128 stands for zero in the data rows.
Here are some numbered points:
[126 143 171  77  91 100 109 177 163 149 118 139 159] 0
[235 131  66 188 172  89 160 102 106  94 179 107 146] 1
[120 125 156 146 185 129  81  96 122 170 209  53 130] 2
[232 173  88 132 121 134 255  98 125 115  60 158  90] 3
[127 235 198 132 149 140 160   0 122  80  96 129 128] 4
[169 159 198  74 164 125 137 104 135 120 146 242 122] 5
[151  44 112 186  23  59 166 247 149 119  61 167 186] 6
[107 149  71 142 146 169 148 136 117 130 112  92  89] 7
[110  84 122 133 185  98 119 140 140 128 145 103 137] 8
[119  93  16 146 140 119 146 172 115 141 118  94  81] 9
[143 162 182 104 152 170  87  93 113 113 194 117 113] 10
[123 129 172 139 140  17 107 158 163 192  76 126 147] 11
[147 132  59 171 133 111 146  91 121 139 118 139 107] 12
[177 160 181  83 116 154  93 121  86  98 173  98 156] 13
[132 164 110  93  97 131 132 182 116 136 103  85 124] 14
[171 164 159 104 119 141  82 122 136 124 178 123 108] 15
[153 118 163 140  70 186  82 149 127 154 243  35 129] 16
[108 184 158 104 189 120 110 109 130 163 121 116 117] 17
[ 69 138 118 121 140 115  81 167 166 195 121  98 133] 18
[167 183  87 151 128 132 120 114  91 164 162  25 143] 19
[137 173 105  97 165 132 162 114 112 143  82 127 106] 20
[156 150 124 158  58 140 166 111 135 128 100 102 130] 21
[133 154 108 175  73 170 144 103 111 104 113 120 131] 22
[174 131  75 172  68 110 200 106 146 135  76 189 130] 23
[115 175 138 126 112 173  92 104 116  90 157  97 101] 24
[122 168 136 139 114 118 139 125 123 145 131  97 137] 25
[186 121  88 122 134  74 161 166 142 182 120 173 175] 26
[124 147 153 107 107  68 171 135 141 162  58 187 127] 27
[156  96 126 154  77 121 140 144 115 153 163 163 173] 28
[132 112 171 124 153 115 130  79 118 110 128 145 133] 29
[117  78 110 173 104 113 127 149 129 121 121  91 161] 30
[100 116 110  97 151 158  84 135 113  83 134 103 118] 31
[ 55  31 175 109 133 102  65 179 143 164 147 124 182] 32
[123  75 101 244 110 153 124 100 146 112 154  92 171] 33
[125  73 143 178 119  84 142 111 178 146  83 220 173] 34
[ 32  54 181  27 173 101 123 188 136 165  63  78 182] 35
[152 121 151  97 147 107 136 139 118 116 145 135 131] 36
[177 135  85 153 163 168 119 113 101 114 196  72 111] 37
[102  93 200  73  88  97 176 137 148 141  47 113 122] 38
[ 67 165 127 118  90 203  72 122  94  80 149 130 117] 39
[151 115 106 154  58 183 212  93 112  58  92 132 105] 40
[161 122  75 166 124 109 154 149 134 126 138 124 109] 41
[ 91 126 149 108 144 171 100  94 133  94 137  67  99] 42
[122 143 199 130  80 100 202  47 170 137  63 179 118] 43
[123 177 168 137  71  66 154  98 160 197  82 208  99] 44
[115 106  52 134 141 124 140 162 116 141 116  95  86] 45
[108  51  89 210 106 106 138 162 120 131 117  54 175] 46
[142 141 123 113 114 155 141 136 124 126 111 162 113] 47
[107 142 153 155 170  60 131 134 144 151 117  98 152] 48
[107 168 127  55 200 165  38 146  92 129 214  67  94] 49
[120 185 155 110 182 130 124 111 133 155 127 117 126] 50
[151 170 129 123 117 138 106 162 122 131 170  88 146] 51
[ 51 120 136 126 111 185 120 104 130  98 106 114 106] 52
[168 180 154 121  87 143 172  83 144 134  96 195  84] 53
[ 13 119 210 122 163 186  30  72 194 104 166 128 107] 54
[134  66  51 137 155 104 132 163 126 200 161 126 208] 55
[108 109 125  75 102 126 138 180  96 131  89 208 117] 56
[150 118 127 133 131 137 119 107 121  89 133  99 127] 57
[149 117  85 192 143 156 143  87 115 128 137 132 149] 58
[ 73  96  97 136 121 138 138 171 147 155  86 149 144] 59
[143 158  99 134 146 136 174 111 156 161  96 163  72] 60
[ 87 123 107  69 173 165  64 139 105  66 124  89 104] 61
[132 125 134 142 137 137 107 125 127 123 156 123 145] 62
[141  71 150 131 117  92 139 181  84 101 166  59 158] 63
[169 132 125 137  46 110 223 135 104 109  56 166 152] 64
[105 158  80 125  90 176 115 142  99  77 124 100 112] 65
[144  30 132 187  81  71 165 108 142  88  79 176 159] 66
[118 119 162 184 149 160  93  53 166 121 219  83 115] 67
[132 122 138  65 157 209 124 103 151 151 142 124  82] 68
[147 164 145  66 107 138 142 193 144 166  92  80 124] 69
[147 164 185 119 132  99 150  92 125 141 128 108 128] 70
[148 201 164 109 178 142  83  84 127 117 166 105  96] 71
[102 167 149 109 115 163  83 155 115 117 128  38 121] 72
[ 85 150 153 122  91 178  65 168 133 116 142  53 105] 73
[ 11 225 212  84 128 204  14 122 129 133 182  64 106] 74
[117  48  16 131 168  84 118 176 122 223 177 121 221] 75
[149 169 133  30  77 128 137 233 146 166 104 156 166] 76
[143 133 147 104  78 143 121 145 110 116 156 156 120] 77
[127 148 118 115 171 121 101 152 124 147 156 110 117] 78
New points follow, each followed by the numbers of its five nearest points above by angle, nearest first.
[159 119 105 119 137  77 157 164 119 177  97 125 172] 26 55 75 11 6
[122  74 145 147 128  39 119 135 201 122   0 192 168] 34 66 27 11 6
[179 111  78 195 125 133 128 130 135 126 163 133 106] 41 1 58 12 37
[125 153 175 124 140 117 190  58 157 155  86 195 112] 43 53 44 27 60
[118 175 121  81  93 141 122 214 105 152 100  69 108] 14 69 72 76 73
[143 135 109 224  93 148 218  88 152 131 102 182 167] 23 58 64 22 40
[150 192  79 133 154 166 119 104 115 128 161 118  98] 37 71 7 24 19
[160 147 146 137 124 137 118 123 104 132 148 179 115] 5 77 53 47 15
[ 69  98  84 153 194 214  98  65 123 115 144  83  75] 42 52 7 31 61
[ 93  94 175  76  70  91 196 143 147 131  18 113 123] 38 27 43 64 35
[105  40 197 158  71 130 135 102 148  71  81 154 143] 66 34 38 43 6
[142 115 101 130 182 123 162 121 136 113 133 154  90] 60 12 3 41 1
[113  88 153 157   0 158  94 202 161 160 153 181 179] 28 6 77 0 32
[ 35 110 123 148 131 173 124  62 174 146  84 174  97] 52 54 59 43 60
[144 132 111 190 107 135 182 102 143 134 107 165 143] 23 58 64 3 34
[127 105 163 163 124 100 119  90 162 133 101 191 145] 34 66 43 44 29
[178 109 179  84 128 109 133 136 118 106 167 133 138] 36 13 5 15 77
[106 161 121  52 188 158  44 146 115 147 204  88  89] 49 78 74 61 10
[121 133 200 132  81 103 196  60 163 134  65 168 136] 43 44 27 53 38
[129 103 150 169  74 141 104 110 119  99 183  70 144] 16 33 67 62 57
[124 204 162 115  65  34 158  91 171 234  61 246  84] 44 27 43 53 60
[199  14 130 199  65 101 175 124 111  59  99 182 225] 66 6 28 34 64
[143 114 148 103 144 108 110 134 106 118 143 142 159] 36 13 29 5 32
[172 175  96 147  76  99 168 112 133 162 101 181 142] 23 44 64 53 3
[ 93 123 169 110 139 165  95  91 125  93 137 104 106] 42 54 52 74 24
[101 116 112 168 100 143 130  97 120 111 140 125 157] 33 22 58 30 46
[150  97 148 109 150  89 164 153 109 106  99 146 146] 36 66 27 64 38
[195 209 113 150  71 234 158  77 130 127 149 116 104] 22 21 53 24 40
[ 54 198 189  99 124 187  39 134 138 149 177  78 105] 74 73 72 54 24
[146 174  62 159 151 152 125 110 117 143 164 113 105] 37 19 12 7 58
[139  98 166 160 140  90 136 114 134 107 147  77 152] 63 48 30 8 46
[115  89  64 143 226  93 138 153 115 165 140  69 125] 8 45 75 9 55
[ 36 118 128 116 124 199 129  98 120  89 108 107  94] 52 42 39 31 54
[198 136  23  89 251  41 118 164 104 212 135 199 130] 26 75 55 78 20
[143 138 116  76 235  85  83 157 129 202 185 167 141] 78 17 75 49 50
[125 149 165  92 160 148  73 138 114 121 168 104  95] 49 10 71 74 15
[131 167 196 113 172 131 123  76 127 111 136  90  73] 71 70 4 10 50
[156 142 105  88 230  92  93 142 122 194 171 170 117] 78 17 50 49 75
[216 126  59 107 148  42 179 191 145 217 120 197 196] 26 55 75 76 27
[122 121  98 116 101 121 156 221  90  83 103 196 123] 56 6 47 64 76
[182  84  57 125 220  74 178 160 108 174 121 181  97] 26 41 9 55 75
[111 155 105  84 163 116 160 161 124  98  58 133  91] 20 56 14 60 27
[151 148 133 100  93 126 164 163 102  98  94  66 112] 14 69 21 72 64
[156 159 220 110 130  89 163  62 141 144 119 132 133] 70 43 4 29 5
[147  98 179 147 156 152 132  94 154  76 108 181 110] 29 5 43 34 66
[130 144 255  90 158 171  77  44 133 112 239 120 100] 10 71 15 67 54
[ 87  16 224 159  20 158 144  92 151  35  62 136 137] 66 38 40 52 43
[ 39 121 132 130 121  91  54 182 197 229 105 101 156] 18 32 11 59 35
[154 105 136  96 159  95 113 152  87 121 146 145 162] 36 63 26 75 55
[119  96 121 163  82  90 153 123 117 116 120 155 138] 66 6 23 64 34
[214 136 140  88 142 101 142 145  81 108 136 253 126] 5 36 47 56 26
[158 114 129  78 169  98 106 145  91 124 153 149 163] 36 13 78 5 26
[154  97 128 124 122 124 112 152 108 104 143 120 164] 63 30 28 62 13
[ 93  93 214 155  94  90 140  33 138  57 106  82 115] 29 43 4 57 70
[ 98 108 168 108 104  95  94 191 159 170  94 197 169] 0 32 11 56 76
[158 130  86  68 255  67  85 153 125 218 194 188 121] 78 75 26 55 17
[211  84 119 194  45  46 147 199 144 170 179 194 231] 28 6 26 55 34
[179 138 102 161 147 116 144 109 119 111 153 123 124] 1 37 41 58 12
[161 176 110 130 132 132 120 118 110 148 149  74 134] 19 51 25 37 71
[ 91 172  46 135  75 213 111 149  79  33 107  77  94] 65 39 7 22 24
[194  96 172  85 145  77 122 216  96 102 188 133 154] 36 63 13 0 51
[165 112 128  86 176  83 117 147  91 122 148 156 201] 36 26 55 75 5
[ 64 174 169 111 118 179  71 123 135 128 152  92 117] 74 73 72 54 24
[ 44 126 177 137 111 124  87  62 152 157 130 101 116] 54 74 52 42 67
[ 92  99  88 195  98 134 124  93 123 128 146 121 152] 33 58 46 30 22
[119 123 114 117  75 137 164 133 112  88  77 108 111] 40 64 21 65 22
[131 129  81 145 107 106 164 126 139 140  81 222 120] 23 27 34 60 44
[130 137 135 108 192  78 167 117 159 177  91 217 132] 27 5 34 44 26
[156 103 122 140  87 115 146 138 112 137 144 156 154] 28 6 64 26 66
[ 43  45 142 120 166 144  74  91 141  90 136 134 134] 54 32 31 52 42
[129 110 145 163  86 148  94 121 119 105 167  95 137] 16 62 33 67 73
[200 127 159 146 162  89  96 138  93 111 237 117 173] 62 1 13 36 2
[135 139 216  96 135 137 109  90 150 122 185 134 111] 10 15 71 54 5
[176 147   3 124 161   0 183 255 105 205  77 125 234] 26 55 75 6 41
[ 81 102  94 185 112 133 112  82 112 115 130 122 151] 33 58 46 30 22
[ 89  78 110 122 197  76 131 135 106 113  89  76 122] 8 35 48 45 9
[117 104 125 171  60 156 172 102 114  95  82 143 122] 40 22 64 21 23
[ 98 103 120  58 105 137 136 193 103 132  90 223 115] 56 47 76 59 27
[ 91  86 155 129 133 112  91 153 132 146 128 129 155] 32 35 18 8 11
[141 164 170  51  74 140 140 211 140 146 100 159 172] 76 0 69 56 14
[142 200 120  60 193 121  68 167 110 173 154 126 137] 78 49 17 50 71
[111  68 174 146  77 136 138 112 143  93  92 142 136] 66 38 43 34 40
[144 133 134 115 135 149 118 101 111  68 148  87 124] 57 24 42 13 31
[ 72  71 137 137 155 137  94 101 137  93 128 127 134] 54 52 31 32 8
[132 166 185 177 130 198 139   0 104  68 151 190 152] 4 29 10 22 67
[123 140 213 104  94  80 115 134 171 172 129 139 176] 0 11 44 70 38
[128 140 131 179 127 106 133  90 147 150 133 156 158] 34 58 44 33 23
[136  91 135 145 196  88 101 124 121 133 158 114 159] 8 2 48 62 75
[ 44 133 158 106 157 205  66  91 116  89 129  10  51] 42 72 73 61 74
[178 113  98 177   7 220 255  88 120  10  74 137  96] 40 22 21 64 3
[130 124 104 139  81 146 120 127 100  73 113  74 103] 65 57 22 40 24
[146 143 104 127 139  56 177 140 143 193  45 235  98] 27 44 60 26 23
[106  98 167  83 145 153 159 150 148  91  55  89  92] 38 35 52 42 69
[118  97  92 142  83  51 148 161  98 125 102 168 145] 6 66 64 26 56
[121 117 140  86 148 192 129  99 141 139 142 113  89] 68 42 10 54 52
[166 136 162  80  22 170 114 160  88  83 177 195 125] 77 47 13 56 15
[125 109 133 142 117  76 116 131 173 119  51 164 154] 34 27 66 11 6
[111 155 143 108 116 151  94 144 119 115 132  66 125] 72 73 74 24 42
[120  40 149 131 128  91 141 217  94 102 138 119 169] 63 6 32 30 46
[120 143 255 104  64  54 106 130 196 193 107 161 197] 0 11 44 27 38
[127 123 148 186 149 158  99  63 150 118 223  73 119] 67 2 62 37 16
[129 138 162 104 124 160 103  96 137 105 145 130 114] 10 24 54 15 42
[119  98 139 148 111 109 129 121 170 132  86 196 155] 34 66 27 43 6
[114 136 183 165 154 153  45  90 162 160 216 174 183] 62 67 54 10 2
[161 113 135 139 117 131 100 124 138 102 161 117 146] 62 57 16 13 15
[181 144  97 204  38 171 122 160 163 144 175 158 142] 28 22 21 41 33
[108 140 138 114 150 142 128 115 119 105 117  86  95] 42 61 72 31 24
[108 130 126 117 129 120 147 129 100 110  87  39 103] 72 14 42 7 45
[ 52 130 171 125 165 159  60 105 156 117 153 123 113] 54 74 42 52 67
[180 154   0 114 191   0 185 255  89 213  83 131 238] 26 55 75 41 11
[125 183 226 101 199 126 114  61 131 127 149  72  43] 71 17 50 10 70
[103  41 234 153  87  85  81 140 171 193 171 160 211] 32 28 34 0 11
[138 173  97 159  44 101 177 104 139 147  61 115 109] 21 23 64 22 3
[ 63  93 132 131 176 166  97 104 116 105 141  52  84] 42 31 61 52 54
[163 153  98 106 106 179 163 131 118 105 104 212 101] 47 53 3 23 56
[131 104 101 133 179  80 124 147 114 153 146 117 108] 8 78 75 45 9
[139 165 107 120 146  86 114 131 129  97 126 191 102] 5 53 27 56 60
[127 172  83 119 164 130  73 151 131 183 154 179 137] 78 18 75 49 17
[155 153 164 101 142 153 102 101 103 109 183 124 105] 10 15 71 13 24
[ 73  61  86 109 255  34 135 112 119 108  60  59  93] 8 48 45 35 9
[202 127 137  94 148  93 139 146  94 120 141 235 132] 5 36 26 56 47
[151 103 152 152 139 115 102 120 113 100 163 122 166] 62 63 57 13 33
[190 127  75 227  55 126 154 132 137 129 175  95 114] 41 33 21 22 1
[127  98 117 129 127 151 183  84 121 105 108 140  87] 40 3 60 43 53
